(in the rows, 128 means zero)
One turn moves every row onto another: examples first, then more rows asked
Mesag: [106 110 121 139 150  78 159 154 110 142 166 104 125 146 133 154 107 130
 129 169 146 117 129 153 135 109 120 116 160 151 129 106 140 153 127 121
 131 143 138 154 174 145 130 124]
modo: [108 123 132 137 141  83 141 148 100 138 165 107 125 145 105 156 126 126
 150 183 151 105 146 151 159 114 137 115 144 153 138 121 133 155 123 104
 127 144 144 151 173 155 145 114]
milit: [127 131 112 148 157 114  96 139 100  97 172 125 126 103 140 150 137 128
 116 131 137 100  99 134 134 101 101 129 110 145 165  73 143 137 115  82
 155 117 111 128 164 114  98 118]
ret: [ 82 138 101 134 145 127 123 160 118 127 135 137 108 149 135 180 117 125
 129 121 111 102 134 131 151 131 128 107 163 125 145 102 143 166 132 105
 103 125  89 136 174 130 114 146]
lugu: [135 173 126 130 180 124  93 146 116 108  92 149 132 122 128 105 148 137
 112 128 107 119 141 112 152  78 148 109 150 140 183 125 122 142 115  92
 106 155 154 155 119 136 122 130]
limav: [ 94  79 177 116 133 123  93 127  99  93 120 156 104 156 163 129 164  89
 128 114  95  85 130 158 140 118 118 115 152 130 125 133 125 128 108  87
 111 128 150 122 131 142 109 107]
Ver: [ 96  72 162 112 131 112  99 142  88  86 118 146 108 158 171 128 146  83
 120 108  95  83 119 161 129 117 110 117 154 142 135 117 132 132 112  97
 108 123 146 121 125 131 112 102]
Zitob: [106 135 154 135 153  70 110 149  94  87  88 135 117 120 149 123 146  79
  97 120 141  70 104 138 147  84 130 112 140 159 140 105 118 119 133 106
  80 172 145 135 142 153 101 109]
zisas: [133  74 123 133 143  85 118 127 112 109 126  97 130 151 120 120 114 110
 143 124 113 105 146 121 135 116 131 146 147 167 186 127 117 115 119 130
 107 170 125 123 102 177 111 138]
met: [141 143 138 123 177 117  90 146 116 112 175 125 127 103 154 147 154 131
 112 110 144  98  89 115 136 104 108 128 115 139 140 109 151 146 116  85
 154 129 127 112 159 131 118 136]
berip: [141 114 131 144 161 110 118 140 108 100 140 132 122 158 139 130 177 114
 143 145  91 119 133 143 129 139 135 132 159  88 127  58 137 106 116 124
 133 164 128 107 139 131 123 161]
dazil: [124  72 136 143 157  95 126 113 129 117 124 110 122 148 125 125 120 117
 135 130 106 104 139 115 138 113 134 144 149 157 173 130 120 119 122 123
 107 177 126 128 109 190  93 150]
tur: [146 124 137 133 155 107 102 141  99 106 137 142 102 161 117 138 152 108
 141 154  71  93 116 136 158 128 138 138 146 105 137  54 155 114 129 122
 126 167 142 105 136 149 127 145]
Ginu: [130  77 131 142 148  99 123 109 127 116 132  98 137 146 120 115 136 117
 151 126 115 112 157 120 131 123 137 137 150 155 173 139 106 109 109 123
 116 171 125 127 108 176 105 146]
Vusin: [ 98  75 161 120 118 114  92 134  88  85 124 145 109 160 162 127 160  89
 132 115 102  95 143 170 132 117 110 114 154 133 138 123 117 117 103  95
 116 119 145 125 131 125 113  98]
didu: [ 87  97 125 111 146  97 116 157  90  90 139 115 115 157 108 134 156 139
  85 132 152 129 141 103 113  97 141 124  95 142 161 105 118 125  99 126
 112 172 162 128 148 103 117 117]
Rosiv: [131 161 106 146 167 119 102 145 111 103  93 145 132 124 131 105 137 140
 109 133 109 135 150 128 139  74 135 108 156 136 193 102 113 125 111 102
 114 145 143 166 125 118 107 123]
Luv: [ 77  97 127 114 159 118 128 133 107 101 137 125 111 148  99 133 142 135
  82 139 122 103 114  96 121 100 148 119  88 155 149  96 134 141 106 117
 111 174 169 134 150 115  95 112]
visud: [146 120 123 126 157 107 114 153  85  88 136 120 135 156 123 124 168  92
 154 142  88  93 122 137 135 150 147 134 143 116 144  55 145 128 115 117
 120 161 133  96 127 127 144 143]
tak: [104 118 139 127 166  87 160 154 112 139 163 101 140 141 131 149 133 122
 140 166 155 105 125 138 139 123 142 114 152 152 120 130 140 174 123 104
 119 152 141 144 169 154 145 134]
Mutim: [103 152 101 117 128 112  97 174 103 126 140 126 107 156 123 178 123 124
 142 116 124 106 153 133 161 129 128 109 161 129 154 119 136 154 127 113
 107 121 100 127 169 126 146 133]
poped: [105 140 152 156 144  97 113 104 123 103 102 138 125 112 138 113 169  96
 114 128 130  80 124 148 144  91 131  94 147 145 118 113 100  94 119  99
 107 164 150 150 155 146  81 104]
libo: [128 140 134 129 132  71 106 142 100  93 107 110 140 119 151 104 160  87
 113 103 149  92 126 152 125  93 119  99 154 156 130 115  98  90 116 124
 107 157 151 134 143 123 115  96]
zon: [ 95 110 137 108 149 117 112 127 120 115 149 121 110 152 102 128 163 152
  90 128 132 123 135  98 123  97 143 113 100 138 132 125 121 115  97 128
 129 172 181 130 154 112 111 116]
Neb: [134 160 106 129 183 123 114 151 117 105  94 137 146 119 145  98 132 131
 102 116 102 123 124 115 127  83 138 107 157 151 181 107 127 147 114 105
 108 149 147 157 117 117 114 130]
pazi: [ 99 153 103 121 142 139 114 148 127 136 147 123 126 144 126 165 141 127
 150 110 112  99 142 128 150 146 137  96 164 129 130 130 134 161 118 104
 115 122 102 129 171 123 135 138]
Gopon: [129 143 139 143 161 108  76 150  94  94 167 133 118 109 134 159 170 132
 125 138 164 108 124 126 152 100 116 134 103 127 166 104 133 137 111  67
 146 128 113 119 161 132 120 132]

zon moves to didu
tur moves to berip
Now find these:
ret moves to pazi
Zitob moves to poped
tak moves to modo
Gopon moves to milit
zisas moves to dazil
lugu moves to Rosiv
limav moves to Vusin

